(in the rows, 128 means zero)
A single turn carries every row of the set below to another of its rows. Some are shown first; where does it send the rows asked next?
mot: [127 135 108 141 106 126 127 154 147 156 121 124 124 135 135 142 127 118]
reduf: [147 157 117 134 124 117 120 153 160 147 171 145 163 135 123 121 145 129]
Siviv: [148 144 119 137 112 112 126 157 150 148 172 153 147 132 129 120 155 134]
vada: [141 141 132 145 114 139 111 167 133 129 137 127 152 110 127 158 136 133]
Tol: [137 126 103 122 130 124 115 154 137 142 161 145 148 119 138 115 106 142]
buluk: [147 139 136 145 104 147 111 168 125 135 139 119 149 123 129 140 118 145]
Tosor: [127 147 110 139 114 128 127 149 155 157 121 146 132 139 131 145 117 126]
fikar: [142 133 102 123 128 129 119 156 135 122 159 150 153 109 146 133 120 126]
vesov: [158 158 132 138 114 122 123 152 149 144 166 156 149 123 130 123 150 148]
Rapan: [153 141 111 149 114 107 128 155 165 157 165 116 149 109 134 122 134 139]
tav: [132 139 125 150 105 144 107 165 141 132 136 122 142 140 120 153 131 137]
fetuk: [151 140 136 151 105 144  99 153 139 127 139 117 147 129 137 149 126 135]
puz: [145 142 107 143 111 117 134 166 155 171 156 117 156 111 124 121 130 146]
dobib: [156 145 115 126 115 144 125 143 153 149 143 119 120 141 152 134 128 152]
nubo: [128 163 118 147  94 154 125 156 145 135 146 139 142 112 148 108 136 127]
Degi: [115 160 117 140 114 156 121 150 172 137 152 137 147 116 132 115 135 131]
sope: [154 152 109 139 104 118 129 161 140 162 150 128 155  97 139 109 132 144]
bof: [151 142 108 126 122 142 125 147 157 128 148 120 126 121 155 148 135 149]
givuk: [141 127 107 132 127 116 106 150 144 135 162 133 158 105 141 116 112 130]
tugil: [151 139 111 129 109 118 128 161 150 159 165 117 152 105 145 109 139 136]
vagof: [133 166 106 151  95 153 123 156 151 130 151 143 138 127 147 111 142 137]
zile: [149 140 120 142 125 112 107 143 161 141 170 154 158 132 125 130 143 132]
gotum: [111 155 106 147 114 147 128 153 165 131 151 144 135 116 131 112 126 132]
Fopi: [138 136 117 121 118 151 110 146 156 138 138 111 129 138 149 143 124 140]
mimol: [128 163 105 144  99 155 115 151 147 137 142 148 147 124 148 108 140 127]
varo: [139 143 109 122 130 123 115 155 142 134 171 143 160 118 137 110 116 124]
fute: [141 153 121 135 120 145 113 147 146 136 136 114 114 133 155 135 128 143]
sor: [114 159  99 150 109 151 118 158 166 135 148 136 150 117 124 115 133 138]
kelip: [143 151 118 127 120 150 124 145 169 143 140 115 134 134 146 145 115 153]
tibid: [154 151 123 134 120 124 126 150 160 144 160 151 158 127 131 146 157 126]
ruti: [138 140  93 139 115 122 121 148 147 156 119 144 136 122 137 148 143 122]
ral: [147 143 136 132 126 126 117 150 158 151 169 152 154 138 121 131 142 144]
gil: [134 152 134 150 113 146  95 160 132 136 127 120 139 128 131 144 131 136]
febu: [152 144  93 138 111 120 136 168 154 153 152 114 156 101 143 134 136 138]
ruvi: [145 138 106 157 101 119 111 148 140 151 120 131 136 136 134 144 128 119]
Keke: [147 153 100 140 117 115 133 164 155 152 169 116 156 116 133 110 128 134]
Tek: [131 146 125 149 110 143 114 166 141 135 133 127 151 125 120 150 108 141]
Fipid: [132 152 104 150 111 129 109 151 140 154 116 130 121 140 140 138 135 129]
fug: [150 142 104 124 122 128 108 149 132 136 156 157 152 112 144 110 121 146]
tizu: [142 130 103 125 118 125 102 160 132 134 169 145 164 118 137 113 129 136]
Sulob: [155 138 116 134 112 135 117 135 154 138 137 118 120 138 159 137 122 135]
lov: [140 139 108 142 106 127 118 150 134 162 119 148 136 141 133 134 129 124]

tizu moves to tav
nubo moves to Degi
And these:
Tosor moves to sope
Fipid moves to Keke
buluk moves to ral
fikar moves to vada
Sulob moves to givuk

A single turn carries every row of the set below to another of its rows. Some are shown first; where does it send the rows asked next?
libo: [128 111 116 122 128 127 123 138 127 146 120 127  91 113 127]
vove: [107 112 116 128 134 121  96 105 128 143 116 120 128 127 137]
geke: [144 126 124 132 127 138  97 106 145 130 123 134 120 148 140]
fekof: [118 112 130 114 124 123  96 120 134 134 116 106 130 130 136]
Meze: [109 126 103 117 130 138 128 107 117 119 118 111 130 144 134]
Zutul: [134 115 103 116 111 128 137 131 145 148 125 146 114 106 131]
pul: [116 130 115 105 121 140 128  98 137 137 114 124 128 147 117]
fezip: [113 103 106 103 136 109 109 115 142 136 127 127 126 127 129]
zodif: [134 146 122 113 123 109 139 112 124 118 129 137 129 107 125]
vitaz: [147 124 130 124 122 135 101 133 144 119 135 130 111 109 126]
Nor: [122 110 107 131 123 124 125 138 119 131 123 119  99 108 126]
feda: [132 125 110 144 133 133 101 114 134 128 136 147 111 107 126]
suro: [136 124 113 143 122 135  98 108 135 110 130 122 129 141 137]
geseg: [130 114  99 121 105 126 139 136 139 129 130 135 121 101 129]
midaz: [139 125 117 138 121 137 112 132 142 117 111 148 124 147 141]
Gora: [129 121 117 130 132 120 103 136 114 124 135 123 132 103 132]
buf: [151 112 116 113 128 133 142 139 120 125 128 141 116 123 123]
munok: [114 129 108 110 116 138 129 101 131 123 117 114 135 144 113]
gos: [126 147 124 125 121 117 138 111 127 122 117 147 121 105 124]
vomo: [114 136  95 123 116 143 123  97 145 136 119 130 123 143 143]
Mel: [115 102 108 101 133 109 110 120 142 128 127 121 128 126 128]
Genu: [126 139 114 112 106 142 128 112 136 132 115 122 141 151 129]
minid: [134 125 110 145 121 136 112 130 138 112 114 149 127 145 140]
pagi: [149 124  95 137 123 124 122 127 126 139 145 138 105 123 140]
vus: [134 147 133 116 117 118 139 118 133 121 116 141 120 107 124]
Fer: [120 126 119 102 134 143 127 109 130 139 113 120 118 154 136]
zuzud: [124 135 109 111 107 143 124 114 148 120 122 110 127 143 143]
sug: [157 124 105 127 117 125 123 138 130 129 145 127 106 123 139]
kodef: [120 139 103 121 111 140 128 103 131 136 116 130 140 149 129]
musum: [136 123 128 118 141 123 101 130 126 152 129 140 117 113 137]
ragil: [142 112 102 125 133 131 143 129 113 129 129 150 117 121 123]
sonut: [137 147 127 110 128 111 137 109 128 131 126 145 122 111 127]

suro moves to fekof
geseg moves to buf
And these:
sonut moves to gos
Genu moves to pul
libo moves to pagi
fezip moves to minid
Gora moves to vitaz
vomo moves to Meze

